Some points:
array([  5,  -7, -23,  -7,  10, -68, -55, -29,  -1,  21, -61,  58, -25, -12, -22,   5,  37, -11, -19, -41,  31,  -4,  47, -52,  36, -36,  46, -14,  11,  59, -13, -29])
array([ 16, -29,  51,  21,   2, -16,   6, -15, -30, -10, -34,  -1,  28,  40,  15, -21,   3,   8,  35,  14, -56, -34,   3, -39,  37, -18,  18,   6,  72,  14,  16,  26])
array([ 20, -38,  -4,  -2,  -2, -84,  39,   2,  18, -27,   5, -14, -23, -16, -14,  12,  -7,  27,  35,  11,  32,  11, -85,  15,  -4, -14,   0, -21,  14, -19, -23,  31])
array([  2,   7, -21,  -2,  20,  20, -24,  53,  -6,  -2,  -6, -14, -33, -38,  43,  34, -49, -50,  -9,  28, -21,  44,  28,  10,  27, -21, -19, -29,  11, -16, -65, -10])
array([ 54, -28, -56,  14,   5,   1,   1, -11,  30, -37,  20,   5,  27, -23,  30,  -2,  28,   5,  34, -31,  51,  23,  -5,  21, -13, -25, -51,   3,  37,  60, -16,  55])
array([-34,  21, -18,  30,  14, -11, 101,   5,  57, -26,  -8,  31,  14,  27,  -8, -65, -21, -44, -44, -63, -37,  24, -41,   8,  58,  23, -45,   8, -26, -18,  -7,   7])
array([-54,  23,  -3,  -8,  38,  13,  -6, -23,  25,  19,   9,  34,   0,  -7,  12,   3, -13,  75, -36,  19, -35,  12,  25, -46,  14,   9,  81,  33,  26,  35, -10,  59])
array([ 15,   5,  18,  35,  27, -16,  33,  67, -18,  43,  31,  42, -71,  28,  14,  20,  -2,  15, -33,   8,   4,  -2,  14, -10,  10,  23, -80,  16,  26,  17,  15, -45])
array([-82,  -2,  19,   2, 103,  -5, -10, -14,   3,  18,  -7, -32,   4,  21, -12,  -1,  29, -49,  23,  -9, -35, -17,  12,   2,  27,  -4,  -8,  20, -23, -18,  61, -45])
array([ 28,  39, -21, -27,   8, -14,  12, -24, -61, -14,  34,  28, -10, -45, -24,   2,   7,  41, -28,   5, -34,  54, -32,  36,   6, -33,  -9, -44, -21, -51,  91,  25])
array([ 51,  40,   7, -13, -26, -40,  27,   2, -18, -38,   4,  42,  17, -24,  -7,  17,  -8, -54,  39,  -6, -42,  14, -13,  -5,  -3,  71,  47,   2,  21,  27,   8, -49])
array([-13,  36,  20, -48, -54,  37,  12,   6, -10,  34,  15, -66, -46, -57, -16, -51, -22,   7,   1, -23,   1, -11,  -3, -65, -45, -20,   2,   2,  20,  35,  16,  -4])
array([  8,  17,   6,  -7,  -5, -21, -20, -48,  27,  46,  63, -15, -68,   7, -12,  -6,   3, -10,  -9, -48,  -6, -38,  34,  10,   5,   7, -10,   9,   1,  -1, -23,  55])
array([ 22,  -8, -23,   5, -58,  64,  -8, -20, -38, -43,   5,  46,  -5,  39,   2, -42, -56,  17,  39,  27,   9, -11, -45,  10, -28, -54,  36,  38, -13,   1, -39, -42])
array([-28,   1, -14, -21, -56,  -3, -32,  45,   8, -80,  -7,  12, -21, -12, -18, -53,  -8,  44, -45,  11,   3,  -6,  26, -13,  46,  25,  -1,  34,  20, -33,   9,  18])
array([-32,  -1, -42, -65,  14,  17, -29,  39,  -6, -16, -34,  11, -52,  29,  12,   9,  21,  37,  69, -14, -44,  -9,  16,  50, -43,  40,  -4, -18,  24,  42, -35,  -9])
array([-13,  68,  56,  14, -62,   2, -58, -16,  22, -28,   5, -42,  45,   1, -53,  -5, -35,  14,  -7, -28,  13,  15,  15,  13, -23, -30,   2,   3,  53, -27, -29, -30])
array([  4,  13,  24,  35,  47,   2, -40, -46, -12,  50, -60,  17,  34,  23,  11, -30, -14, -11,  50,  -7,  19,  13,  32,  20,  33,  40, -61, -12, -28,   2,  39,  53])
array([-71,  -3,  23, -25,  13,   5,  17,   4, -37,  46, -16,  69,  -2, -21,   4,  54,  38,   9,  17, -62,  -8, -25, -24, -26,  37, -12, -34,   8, -25, -64,  39, -21])
array([-26,   1,   2, -12, -48,  31,  10,   2,  14,  18,  -8, -14,  51,  12, -21, -44,  -3,  41,  51,  59,   8,  25,   6, -34,  27,  11,  -6, -59, -34,  25,   5, -18])
array([ 39,  -5,  12, -69, -22,  -6,  29, -31,  18, -32,  42,   1,  42,  29,  30,  55, -47,  -5,  -3,  -8,   2, -45,  92,  17,  24, -46,   3, -52, -11,  -5,  16, -31])
array([ -3,  -4,  70,  31,  32,  19,  13,  20,  -5, -18,  30, -27,  -9,  22,  17,  67,  40,  34,  -8, -30,  75,  65,  13,  27,  80,   9,  81,   5, -21,  -6,  -1, -45])
array([ 37,  -8,   9, -21,   6,  -2, -16,  45,  60,  33, -27, -24,  71,  20, -27,  26, -67,  42, -27,   0, -56, -31, -19,  38, -10,  -9,   7,  81, -27,  -5,   5, -46])
array([-26, -67, -17,  -9, -63, -11, -35, -84, -29, -12,   5, -66, -22,  14,  64, -35,  12,  -2, -22, -37, -51,   4, -13,  37,  28,  -9,   9, -20, -26,  20,  40, -35])
array([-19, -33,  29,  35,   3,  15,  30, -57,   0,   4, -10,  59,  64, -36, -20,  13, -28,  44, -16,  25, -38,  12,   3,  24, -59,  18, -11,  12,   5,   6, -19, -25])
array([ -5, -43,  -4,  11, -52,  15,  -1,  48, -16,  31,  21, -11, -11, -19, -73,  28,  -5, -50,  -6,  35,  22, -38,  25,  80,   9, -24,  -5,  -2,  -6,  55,  22,  31])
array([ 38,  24, -33, -25,  24, -31, -26,   0, -46,  30,  24, -19,  19,  38,   1,   2,  47, -22, -29,  38,  22,  45, -35, -28,  21, -28, -67,  26, -27,  42, -84,  -7])
array([-19,  49, -47,  40, -14,  42,   8,   9,  53,  24, -26, -22, -18,  -7,  -3,  55,  24, -33,  44,  18, -12, -13, -52, -13,  32, -37,  -9, -15,  32,   9,  21,  16])
array([ 11,  49, -26,  31, -30,   2, -12,  30,   3,  30,   5, -49,  36,   0,  20,  31, -26,  32, -33, -61,  26, -24, -33, -17, -77,  72,  18, -37,  -3, -25,   3,  -2])
array([ 17, -36, -23,  28,  40,  40,  28,  40, -67, -35, -57, -12,  54,  35,  -2,   8,  40, -23, -35, -52, -19, -34,  30, -29, -29,  -2,  -3, -17,   1,  -7,  22,  -1])
array([-22,   3, -48,  46,  19,   7,  26,   3, -41,  19,  52, -16,   0, -84,  52,  -2, -12,  -5,  33,  23,  83, -39,  19,   8,   6,  67,  40,  60,  -4, -31, -41,  -9])
array([ 16,  41,  30,  26,  38,  -2, -17, -18, -23, -35,  -9, -14, -41,   7, -13,  -6, -21,  25,  25,   1, -35,   0, -28, -15, -21, -11, -17, -26, -71, -17, -64,  30])
array([ 27,  33,  10,  -4,   3,  31, -15,  41,  33,  31,   3,  14,   0, -45,  21, -63,  43, -36,  24,   5,  18,   9,  15,  18, -16,   5,  52,  38, -21, -66,  -3,  -4])
array([ 33, -48,  18,  29, -30,  32,  32, -38,  25,   4,   4, -28, -26,  13, -53,   8,  38, -27,  -1,  11, -29,  -7,  18,  -2,  13,  59, -17, -41, -11, -73, -42,  13])
array([-32, -41, -12, -59,  13,  19,   4,  -9, -25,  15,   3,   0,  45,  13, -47, -37, -45, -39, -14,   8,  45,  13, -56, -33,  -2,  -3,  16, -31,  78,  -7,  -8,   8])
array([ 22,  36,  10, -24,  -3, -13,  16, -44, -35, -14, -34,  -8, -44,  24,  40,  -7,  27, -13, -49,  83,  12, -49,  -3,  33, -21,   9, -13,  46,  58, -21,  19,   5])
array([ 27, -14, -47,   5,  56,  -3,  27, -23,  22,  11, -34, -28, -22,  10, -32,   4, -68,  33, -13,   5,  18,  49,  27,   5, -71, -23,  13,   0,  -1, -27,  35, -30])
array([-30, -26,  27,  -9, -27, -52,  19,  20,  25,  19, -47,  21,  -2,  24,  41,  30,  14, -30,   9,  -2,  35,  62,  13, -21, -49, -36,  22,  38, -56,   1,  -5,  65])
array([-22, -30, -21,  17, -21, -25, -27,  78,  -5, -27,  69,  -5,  18,   2,  37,  -1,  29,   9,  19,  24,  -3,  -2,  33,  -6, -56, -27,  18, -30,  19, -10,  27,  17])
array([ 26, -11,  38, -10,   8,  -9, -24,  13,  48,  -1, -27,  18,   7, -43,  14, -49,  42,   7, -38,  49,   7, -49, -40,  21,   2, -40,  -5, -41, -32,  52, -35, -10])
array([ 13, -22,  19,  14,  29,  19, -35, -19,  39, -54,  60,  20, -26,  10,  -5,  38,  39, -51, -23,  15,  28,  -7, -19, -51,  -9,  71, -36,  21, -42,  45,  54,  33])
There is one direction along which these points spread out most. Take the direction at right angles to it along which they spread out most. Go by this last direction. How many in every 100 of the points above lie lower along it than each point below? Answers are rounded to whole numbers. More than half of the points above lie lower than the first one.
array([ 37,  -8,   9, -21,   6,  -2, -16,  45,  60,  33, -27, -24,  71,  20, -27,  26, -67,  42, -27,   0, -56, -31, -19,  38, -10,  -9,   7,  81, -27,  -5,   5, -46]) 0
array([ 16, -29,  51,  21,   2, -16,   6, -15, -30, -10, -34,  -1,  28,  40,  15, -21,   3,   8,  35,  14, -56, -34,   3, -39,  37, -18,  18,   6,  72,  14,  16,  26]) 15
array([ 27, -14, -47,   5,  56,  -3,  27, -23,  22,  11, -34, -28, -22,  10, -32,   4, -68,  33, -13,   5,  18,  49,  27,   5, -71, -23,  13,   0,  -1, -27,  35, -30]) 17
array([-19,  49, -47,  40, -14,  42,   8,   9,  53,  24, -26, -22, -18,  -7,  -3,  55,  24, -33,  44,  18, -12, -13, -52, -13,  32, -37,  -9, -15,  32,   9,  21,  16]) 66
array([ 17, -36, -23,  28,  40,  40,  28,  40, -67, -35, -57, -12,  54,  35,  -2,   8,  40, -23, -35, -52, -19, -34,  30, -29, -29,  -2,  -3, -17,   1,  -7,  22,  -1]) 12
array([ 39,  -5,  12, -69, -22,  -6,  29, -31,  18, -32,  42,   1,  42,  29,  30,  55, -47,  -5,  -3,  -8,   2, -45,  92,  17,  24, -46,   3, -52, -11,  -5,  16, -31]) 20
array([ 38,  24, -33, -25,  24, -31, -26,   0, -46,  30,  24, -19,  19,  38,   1,   2,  47, -22, -29,  38,  22,  45, -35, -28,  21, -28, -67,  26, -27,  42, -84,  -7]) 93
array([  4,  13,  24,  35,  47,   2, -40, -46, -12,  50, -60,  17,  34,  23,  11, -30, -14, -11,  50,  -7,  19,  13,  32,  20,  33,  40, -61, -12, -28,   2,  39,  53]) 29
array([  5,  -7, -23,  -7,  10, -68, -55, -29,  -1,  21, -61,  58, -25, -12, -22,   5,  37, -11, -19, -41,  31,  -4,  47, -52,  36, -36,  46, -14,  11,  59, -13, -29]) 59
array([ 20, -38,  -4,  -2,  -2, -84,  39,   2,  18, -27,   5, -14, -23, -16, -14,  12,  -7,  27,  35,  11,  32,  11, -85,  15,  -4, -14,   0, -21,  14, -19, -23,  31]) 80
array([-13,  68,  56,  14, -62,   2, -58, -16,  22, -28,   5, -42,  45,   1, -53,  -5, -35,  14,  -7, -28,  13,  15,  15,  13, -23, -30,   2,   3,  53, -27, -29, -30]) 24
